In the rows, 128 means zero.
Named turns come first, each shown by rows before and after it. Which turns, in which order, take the first row of each pair that follows to the second? Write the first one first, as in the answered first pair.
Y (before -> after):
[129 125 152 121 157  96 103 114 143 146 126 139 116 128  85 145 159 145
 108 109 126 105 155 131 143 128 147 138 102 127 133 115 134 115 130 152
 154 119 159 126 124 132 137 127  99 125] -> [125 125 147 119 153  94 109 122 143 146 128 144 114 128  94 145 167 141
 106 107 127 106 148 134 145 128 144 136  99 128 127 112 135 120 136 151
 155 118 158 125 127 131 136 125  95 119]
[129 135 119  95 131 125 140 154 127  96 148 136 131 128 164 130 130 127
  78 112  83 118 152 168 143 105 136 114 127 123  97 132 137 135 140 157
 164  93  96 142 144 109 111 118 115  91] -> [149 114 116 117 130 163 114 118 126 122 168 147 121 120 170 127 127 137
  83 135 105 122 136 161 134  83  96 128 118 130 108 130  97 107 117 123
 191 115 136 120 139 135 101 132 137  95]
[117 162 115  96 136 114 108 142 146  96 107 120 150 145 132 123  92 152
  94 116  91 148 113 150 165 140 112  74 140 118 100 162 165 166 110 133
  92  98 107 114 118 126 127 139 117 130] -> [104 146 100 102 125 124 128 157 138 107 134 155 137 135 174 136 120 145
  73 127 107 152  94 155 151 118  88  79 121 139  82 139 157 155 118 110
 125 114 113  99 134 131 109 136 110 103]
R (before -> after):
[118 117 119 142 130 138 132 108 143 148 128 142 113 125 127 122 134 130
 122 112 130 136 108 119 128 127 104 139 132 134 128 123 117 102 124 113
 139 128 146 106 127 149 118 120 136 137] -> [114 122 127 145 132 122 133 112 142 147 116 123 118 131 107 124 122 125
 138 108 137 135 106 107 127 146 122 139 138 123 139 127 132 109 129 126
 113 131 145 115 116 146 128 124 136 151]
[ 90  94 113 179 114 116 162 141 102 174 147 129 121 111 138 149 151  98
 174 149 219 120  57  85  90 138 127 153 104 137 153 102 136  98 146 112
 111 184 198 108 134 152 123 132 136 115] -> [114  87 115 179 114 150 137 112 111 176 157 149 116 108 142 138 146 117
 158 159 207 128  67  94  91 108  94 154 100 146 147 107  99  84 122  87
 145 177 208  94 138 161 115 137 151 116]
[140 144 128  96 147 152 132 119 116 110 141 153 129 112 156 111 153 119
  88 117 103 123 153 159 129 104 105 112 137 144 109 103 103 124 116 113
 153 110  94 116 132 125 126 121 119 108] -> [157 156 147 108 160 146  99  90 124 105 109 105 142 123  96  96 118 124
 134 112 109 124 161 137 135 129 136 114 161 119 145 129 111 125 103 138
 109 113 110 126 105 133 151 136 133 146]
H (before -> after):
[111 119 126 151 118  96 149 160 117 127 151 116 143 124 148 160 138 108
 138 117 130 124 118 104 110 157 147 116 102 123 120 116 153 133 147 133
 105 131 109 125 146 131 115 120 124 122] -> [132 116 124 142 125 131 132 140 123 128 170 143 137 122 170 146 142 125
 102 127 103 131 137 126 114 121 101 113  97 131 104 118 110 120 128 111
 148 113 107 115 158 137 105 123 129 114]
[ 83 131 151  92 106 122 160 111  91 149 157  99  93 112 157  92 162 108
 131 105 160 131 105 131 127 147 143 149 154 113 157 158 172 134 136 159
 107 133 158 146 116 148 116 115  82 131] -> [ 93 132 149  75 104 144 156 105  93 141 171 132  89 108 184  84 169 121
  95 111 129 135 124 153 136 120 113 141 148 124 134 154 151 128 127 146
 148 113 141 141 129 142 106 112  79 117]
[149 124 115  98 129 145 113  95 164 138  58 124 156 145 100 113 118 115
 132  99  52 126 206 148 122 100  99 141 111 134  96 128  75  94 115 162
 143 139 122 141 132 125 105 122 152 142] -> [136 124 116 117 130 128 113  99 162 146  44  88 162 149  71 122 105 102
 174  98  83 125 187 123 115 129 128 150 119 123 123 130  99  94 121 172
 100 158 143 144 121 134 119 128 159 157]
Pairs:
Each pair is two turns apart.
[132 161 135 154  98 160 160 123 133 145 168 163 103  99 120 114 108 132
  91 129 128 150 102 139 137  83  89 136 131 174  97 128 117 157  88  98
 154 120 117 158 122 110 134 118  91  53] -> [125 172 151 163 103 118 159 126 130 138 127 104 119 111  59 114  85 124
 147 113 151 146  98 108 140 131 145 137 153 144 135 149 160 173  96 136
  83 128 125 180  95 110 163 124  95  88] | Y then R
[176 143  89 162 131 151  72 113 148 111 151 158 121 123 116  93 112 134
 105 101  97 126 118 124 121  88 113 147 123 150 129 125  74 140 144 103
 176 114 148  92 124 150 129 125 159 150] -> [167 167 105 150 140 113  80 132 154  96 118 117 137 135  79  95  96 126
 124  77  84 118 138 116 133 128 166 133 142 129 137 142 120 167 157 148
 121  99 122 124 112 132 152 122 149 169] | Y then H
[126  89 145 156 125 161 182 155 141 123 115 129 158 142 118 132 161  93
  85 132 200 129 140 116 149  91  73 177 130 146 123 133  73 112 129  37
 219 176 158  80 122 106 105 109 127 170] -> [ 93 114 151 143 126  94 220 209 134 107  79  90 173 156  91 146 157  73
 111  98 198 116 143  98 157 146 150 169 142 128 128 137 151 149 167  91
 151 167 124 115 114  74 122  98 104 176] | Y then R
[180 157 131 136  89 141  89 131 134 114 154 123 139 140 122 115 117 143
 118 121  99 109 149 122 140 111 107 175 126 104 145 195  44 157 169 115
 163 105 129 193 102 122  63 170 136 152] -> [137 162 120 131  79  91 137 188 120 112 151 117 139 140 139 143 137 114
 134 104 127  99 127 108 134 145 152 173 122 107 145 175 105 175 210 139
 128 113 112 211 115 103  65 155 109 138] | H then Y
[133 161 134  90 147 134 127 144 147  96 106 119 150 136 114 127 133 138
 104 105  67 126 190 148 139 121 147 101 136 135 113 145 146 162 129 163
 114  95  75 160 129  97 141 121 112 132] -> [115 158 135 111 148 110 139 156 143 103  94  95 152 138  93 140 129 116
 142 106 106 123 166 120 132 144 178 110 137 124 136 137 174 166 147 174
  77 115  91 162 122 103 147 124 112 141] | H then R
[161 124 131 127 132 168 100  97 148 132 141 131 120 137 123 100 118 154
 102 108  96 156 144 162 140  87 100 109 131 127 107 138  89 116  90 113
 167 103 135 120 149 129 123 139 135 139] -> [101 134 128 132 125  96 158 166 131 127 116  93 130 144 111 130 127 113
 148  84 139 143 116 134 129 152 184 109 133 114 124 125 180 147 145 157
  89 121 119 148 148 106 138 127 112 139] | H then Y
[ 94  60 111 123 141 141 108 118 114 177 110  80 112 147 104 113 107 135
 132 139 173 131 136 137 122 130 127 110 127 142 173 106 108  76 120 113
 150  93 129 112 165  97 122 201 143  96] -> [ 73  74 109 107 141 111 132 152 110 164 102  78 114 149 112 122 116 125
 121 118 155 126 145 144 127 146 150  99 127 141 157 106 141  99 142 137
 135  79 100 127 172  73 122 187 120  86] | Y then Y
[131 106 132 136 130 120 141 138 144 130  92 117 135 128 100  90 109 186
 105  99  92 145 108  92 133 144 157  53 170  98 144 127 136 104  96 116
  89 155  74 115 178 109 139 103 144 118] -> [125  87 121 145 124 137 150 137 139 145 119 148 123 118 137 101 127 183
  89 113 105 150  83  96 120 121 125  62 153 116 133 109 116  86  97  85
 125 168  90  97 192 119 122 103 142  99] | R then Y
